One turn or mirror swaps these rows in pairs. Which row does each one swap with?
The rows were stretched afterwards, more along some directions than others.
Panir: [-16  -4  -6  -6   3  15  -9 -12  10 -32   2  -2  -4  35 -12 -31]
roki: [ -4  -7  17  -4  33   5  44 -16   3 -40   3  15  -1  -1  -6 -36]
Sof: [  3 -12  14 -17  11   5  28  -8 -25  -9 -14  35  -2 -15   0 -17]
dag: [ -8  19   4  -9   5  22  24  15   8  26 -22   2  -6 -39  12   5]
deror: [-10  31  12 -11  -6   7  10   9   4 -26 -18 -19 -23 -19  20  18]
pife: [-13  -7  33   2  13   2  41 -32  10 -27  16  23  20  -3  -7 -32]
nuved: [-12  -9  -8   9  18   1 -20 -31 -21  20 -23 -12  10  -4  -5   5]
Tuk: [ -4 -26  12  -1  22  25  17 -40 -13 -29   3   9   1  18 -10 -26]
maru: [-14   2  18  11  27  -6  37 -20  11  -6   1  28  33 -32 -10 -17]
fasu: [-14   1   0   8   2 -15  24  -9  25 -18  24  14   1   7 -11 -40]
Gul: [ -8  -2  -2 -20   4 -18  13  -3  -3  16 -38   4   5  -4   5 -18]
kage: [ -8   4 -14 -18  -6   8 -19  -3   6 -17  -7  -2  -5  31 -11 -33]
Lusol: [ -8  14  16  -7   5   4  31   7  13  30 -12  11   7 -39   9  -2]
rin: [ -9   1  15 -10  20  -5  42 -17  19 -38  19  20   9  -1  -8 -51]
zuso: [ -3  17  11 -11  -2  31   0  -5   6 -24   5   3  14   1  -1 -23]
gok: [ -8  17  21  -7   5   5  34   0   6  27 -10  12  10 -40  12   3]
nof: [-16   5  -8  12  -2  15  11 -22  23 -21  29   0  -2   9  -1 -25]
poban: [  6   9  14  15   1 -16  18 -16  18  -4   8  -4  15 -15  -7 -24]
riru: [-16   6  12  -3  -5  19  -4  -9   8  21 -29  -1   6 -22  10  27]
Kifu: [ -3 -23  10  -6  13  18  18 -42 -15 -22   9  18   5  14  -8 -28]
vemel: [ -5   0  -7  -6  -7 -30  -9  23  15  -1  -8 -14 -28   6  -1   2]
zosot: [ -6   4   6 -12  -6  42  -1  15  -2 -32 -11  -3 -13  -7   8   4]
Dato: [ -7  -7  12   3  26   9  23  -7   1  24 -43  26  11 -45  -4  18]
duf: [-22  -1  10  10  22  -4  23 -12  20 -21   4  13  15 -17  -6 -16]
dul: [-19   1  -5 -24   1  -5   5 -12   1   2 -39  -3  -6   2   8 -20]
Vozo: [ -3  17   3 -17  -4  19  -4  -3  12 -14   4   5  13   4  -7 -33]
rapuf: [-23  17   3 -16 -15   9  -2 -17  23 -10  21   7  14   3   2 -29]
Boke: [-10   5  14   0   2  10   3  -2   6  17 -41   3   4 -32   8  28]
dubo: [-13  36  16 -23   0  -2  25  11  10 -17 -24  -7 -10 -30  15  -8]
Vutuk: [ -8  14   6  -8   8  10  24   9  -1  30 -19   3  -3 -36  13   6]
bulif: [ -4 -12  10  10  24 -24  10  15  -7   0 -39  -6  -9   2   0   4]
zude: [-11  15  -7  -8  11  36  14  17   5  25 -28  -3 -13 -32  11   7]
Dib: [ -8   0  14  -1  21  16  20   1   4  22 -49  17   6 -48   2  21]
Pugef: [ -5  -8  18  -5  29  10  36 -19   3 -43   2   7  -1   1  -4 -33]
bevek: [ -3 -14  13   8  21 -30  10  17   1  -1 -33  -5  -9   1  -5  -2]
dop: [-10  16  -9   0  10  40  11  20  11  16 -18  -8 -13 -25  10   6]
Kudaf: [-16   4  13  -1   1  17  -3  -4   5  21 -35   1   1 -27   8  30]
gazul: [-11   2 -17 -15  -4  16 -18   1  14 -22  -5  -6  -8  33 -11 -29]
nel: [-12   9  -4  12  13  48  10  -7   8 -14  -4 -10  -4 -11   4  -8]
mase: [-12   1  12  -3  12  18   8  -3   0  25 -50   9   4 -39   6  28]
Reror: [ -4   5  -7  -6 -11 -29  -2  23  20  -6  -3 -12 -27  -1   2   5]
pina: [ -7  -4   5  -2  23   1  25 -23   0  17 -18  33  25 -40 -11 -13]

gok swaps with riru
vemel swaps with bevek
dubo swaps with dul
pina swaps with nel
Reror swaps with bulif

One turn or mirror swaps these rows in pairs. Which row does each one swap with?
The rows were stretched afterwards, more along some directions than others.
Venen: [  9 -18   3 -13   9  -2  26 -46 -13  29 -17   5  29 -10 -12  20 -19 -14
   4  11   1]
Fotum: [-16  -3  -5  -2  36 -26   1 -14  16  22  -8  -6  21 -16 -30  17  -3 -15
 -23  -2   1]
Maf: [-17   3  -8  -7  21 -13  20 -10   3  25  -8 -23  35 -12 -49  28 -21 -19
 -32  11   5]
kevu: [  6 -21  -2  -8  16   6  19 -12 -11  -2 -20  20  23   0  16  20 -18   7
  20  11  14]
Rom: [-18   5 -10 -11   1 -10  -5  -8   7   9 -12  14 -19  -6  -6   6 -11 -14
 -22  -2  12]
venir: [-23  26   6  -7   0 -12  24 -24   6  15  -6 -16 -12 -19 -13  26  -2 -23
  -5  -8  -6]
zeri: [-25 -14 -21   5  13   9  -5  15  -4  14 -12   9  30   5 -42   3  -1  -3
 -39   7 -15]
Luf: [ 14 -30 -17   1  -1   8   9  -1  -5   7 -13  13  26  24 -12  -1 -23  -6
  -4  29   9]
libas: [ 10 -18   2 -10  13  -1  26 -43 -15  31 -16   4  29  -8 -12  14 -17 -16
   2  10  -2]
konar: [-11 -10  -3   4  41 -18  -3 -14   6  34  -9  -9  31 -15 -43  17 -14 -26
 -26   7  -1]
perap: [-11  -6  -7   1  38 -22  -1 -18   9  25  -7  -6  25 -21 -36  12 -12 -20
 -28   8   3]
Disi: [ -2 -12 -13 -11   8  -4 -12 -14  -4   8 -17  33 -14  -5 -34   8 -24 -15
 -21  13  17]
far: [-10 -20 -38  -5  -5   6  -3   2  13   7 -12  22  24  22 -28   1 -15  -7
 -23   8   9]
tez: [-14 -11 -30  -7  -5  12 -10  -4   9  13 -19  11  26  11  -9   5  -7  -2
 -16   1  -9]
zim: [-22   4 -12 -11  24 -20  19 -17  18  20  -6 -16  31 -10 -26  20  -1 -11
 -15  -2   6]
zug: [ -1  -7 -17  -7  17   4  -2 -17   9  14 -18  20  29   8   8 -13  -5  -3
   5  14  10]
pupul: [ 11 -12  -6  -8  14   0  20 -42  -6  27 -10   2  27  -7   3   0 -10  -7
   8  11   1]
zer: [-21   1 -14 -12  15 -12  20 -14  17  17 -10 -11  39  -2 -24  18   2  -9
 -12  -2  -2]
kolag: [-25  -1   9  22  21   0  11  13   2   5  -5   5   5  -9 -29  12   9 -14
 -32   2 -14]
dasu: [-20  24   6  -6   1 -10  23 -26   5  14  -7 -11 -14 -18 -10  24  -3 -21
  -2  -3  -7]
lituk: [  3  -9  -7  -1 -12   6  20  -7  -2  11 -11   2  14  17 -21   9 -18 -19
  -1  18   3]
rop: [ -1 -11 -14   1 -11   7  18  -7   0   9 -13   9  18  14 -26   9 -16 -19
  -3  21  -1]
vavak: [ -6   4 -15   1  -4  17  16   5   1   6 -10   9  31   0 -16  20  -1 -22
   0 -12  -9]
rofaz: [  0  -2   5   7  11  18  10   1 -11  12  -8   0  26 -13 -21  22   6 -12
 -11  -9 -19]
Mene: [-29 -16 -20   4  16   8  -9  17  -2  14 -17   9  35   9 -34   2   3   1
 -36   7 -15]
Domad: [-19  -4   9  22  14   3   9  14  -1   5  -3   7   8  -3 -25   9  10  -8
 -29   2 -16]
maza: [-22  18   5  -8   9 -10  13 -20   2  12  -8  -4 -16 -18   0  22  -4 -15
  -4  -6  -2]
kufi: [  1 -30   5 -14  23  -6  19 -34 -19  14 -21  18  23 -12 -25  34 -33 -16
   3  17  12]
gola: [-13   6 -12 -11  25 -20  26  -6   0  15  -4 -15  18 -22 -45  38 -32 -19
 -11  15   9]
lef: [ 13 -28 -16   4  -5   8  14   0  -5   8 -18  13  26  23 -12   3 -23 -12
  -3  25   9]
nozi: [-14  -1 -10  -3  35 -26   5 -13  13  16  -3  -5  23 -14 -33  15  -7 -13
 -23   0   4]
finut: [-19  26  15  -3  -3 -10  25 -22   6  20  -6 -14 -14 -11  -9  21   0 -22
   4  -5 -12]
Zap: [-19   6  13  22  19  -7  10  12  -1   2  -9  11  -4  -7 -30  12   3 -20
 -26   6 -15]
fovug: [-17  -2  10  22  20   3   9  12  -4   6  -8   5   9  -7 -29  11   7 -12
 -33   4 -16]
laned: [ -2 -31   2 -20  23  -2   8 -22 -16  -2 -30  27  21  -9  -6  39 -29 -12
  16  13  16]
ribe: [-21   3 -12  -8  22 -19  18   4   5   4  -3   3   7 -15 -36  32 -26 -15
   2  15   9]
siv: [-17 -15 -22   2  30   2 -18   9  -5  -5 -15  29  14 -11 -32  19 -17  -3
 -18   5  -6]
sok: [-11 -15 -11 -14   9   4 -12 -10  -7   1 -28  19  14  -4   6  30 -17  -6
  13   0  -1]
Benoz: [  9 -10 -10  -8  13  -1  14 -34  -5  22 -19  16  23  -1   6  -3  -9  -7
  11  12   1]
tur: [-23  -1 -13   2  19 -16   9  10   6  -7  -5  20  -6  -7 -37  21 -22 -19
  -4  15  10]
zovi: [-22   5  -5   2  16 -15  16  12   3  -9  -9  18  -5 -11 -36  27 -20 -20
  -1  13   7]
guk: [ 16 -35 -12   0   8   7  10   4  -3   5 -12  13  26  21   7   2 -19   7
   0  22  15]
Vodiv: [-16   3 -13  -4  23 -20  18   3   3   4  -7   2   5 -16 -43  31 -29 -22
  -2  15  11]
zirol: [-29  -6 -12 -16  11  -1  24  -8  10  24 -11 -14  46   4 -31  16   3  -7
 -17   4  -3]
Notur: [ -6 -12 -22  -8  17   0   6 -10  -9  -5 -17  32  16 -17 -46  38 -32 -18
  -1   9   4]
giv: [ -8 -15 -13 -13   5   4 -14  -7  -2  -2 -26  21   8  -2  10  28 -16  -5
  13  -3   1]
fumir: [ -2  -5  -4  -6  33   0   5 -25  -6  27 -13   2  37 -15 -34  15 -22 -24
  -4  16   3]
Larur: [ -2 -11 -15 -14  12  -9 -17 -10  -4   4 -11  32 -16  -3 -33  17 -27 -11
 -12   7  16]
dipat: [ -6  -4 -18   2 -11  19  12  10  -1   8 -14  18  33   9 -21  16   0 -16
  -9  -6 -13]
pite: [  7 -30   6 -10  21  -1  26 -37 -21  19 -22  13  31 -12 -20  30 -28 -17
   1  17   9]
Kaz: [-20  25   2 -10  -1 -15  19 -27   3  11  -4  -8 -19 -20 -15  26  -8 -19
  -4  -3  -5]
kovi: [-18  -4  12  20  16   1  12   7  -5   4 -10   9   5 -10 -25  14   6 -13
 -28   3 -13]
rar: [-20   0  10  18  17   7   9   8  -2  14  -7  -3  17 -10 -25  12  15  -9
 -32  -1 -20]
vig: [-22  24   7  -7   0 -10  20 -21   6  14  -9 -10 -14 -17  -3  26  -4 -20
   0  -8  -5]

fovug swaps with vig
giv swaps with zeri
perap swaps with pupul

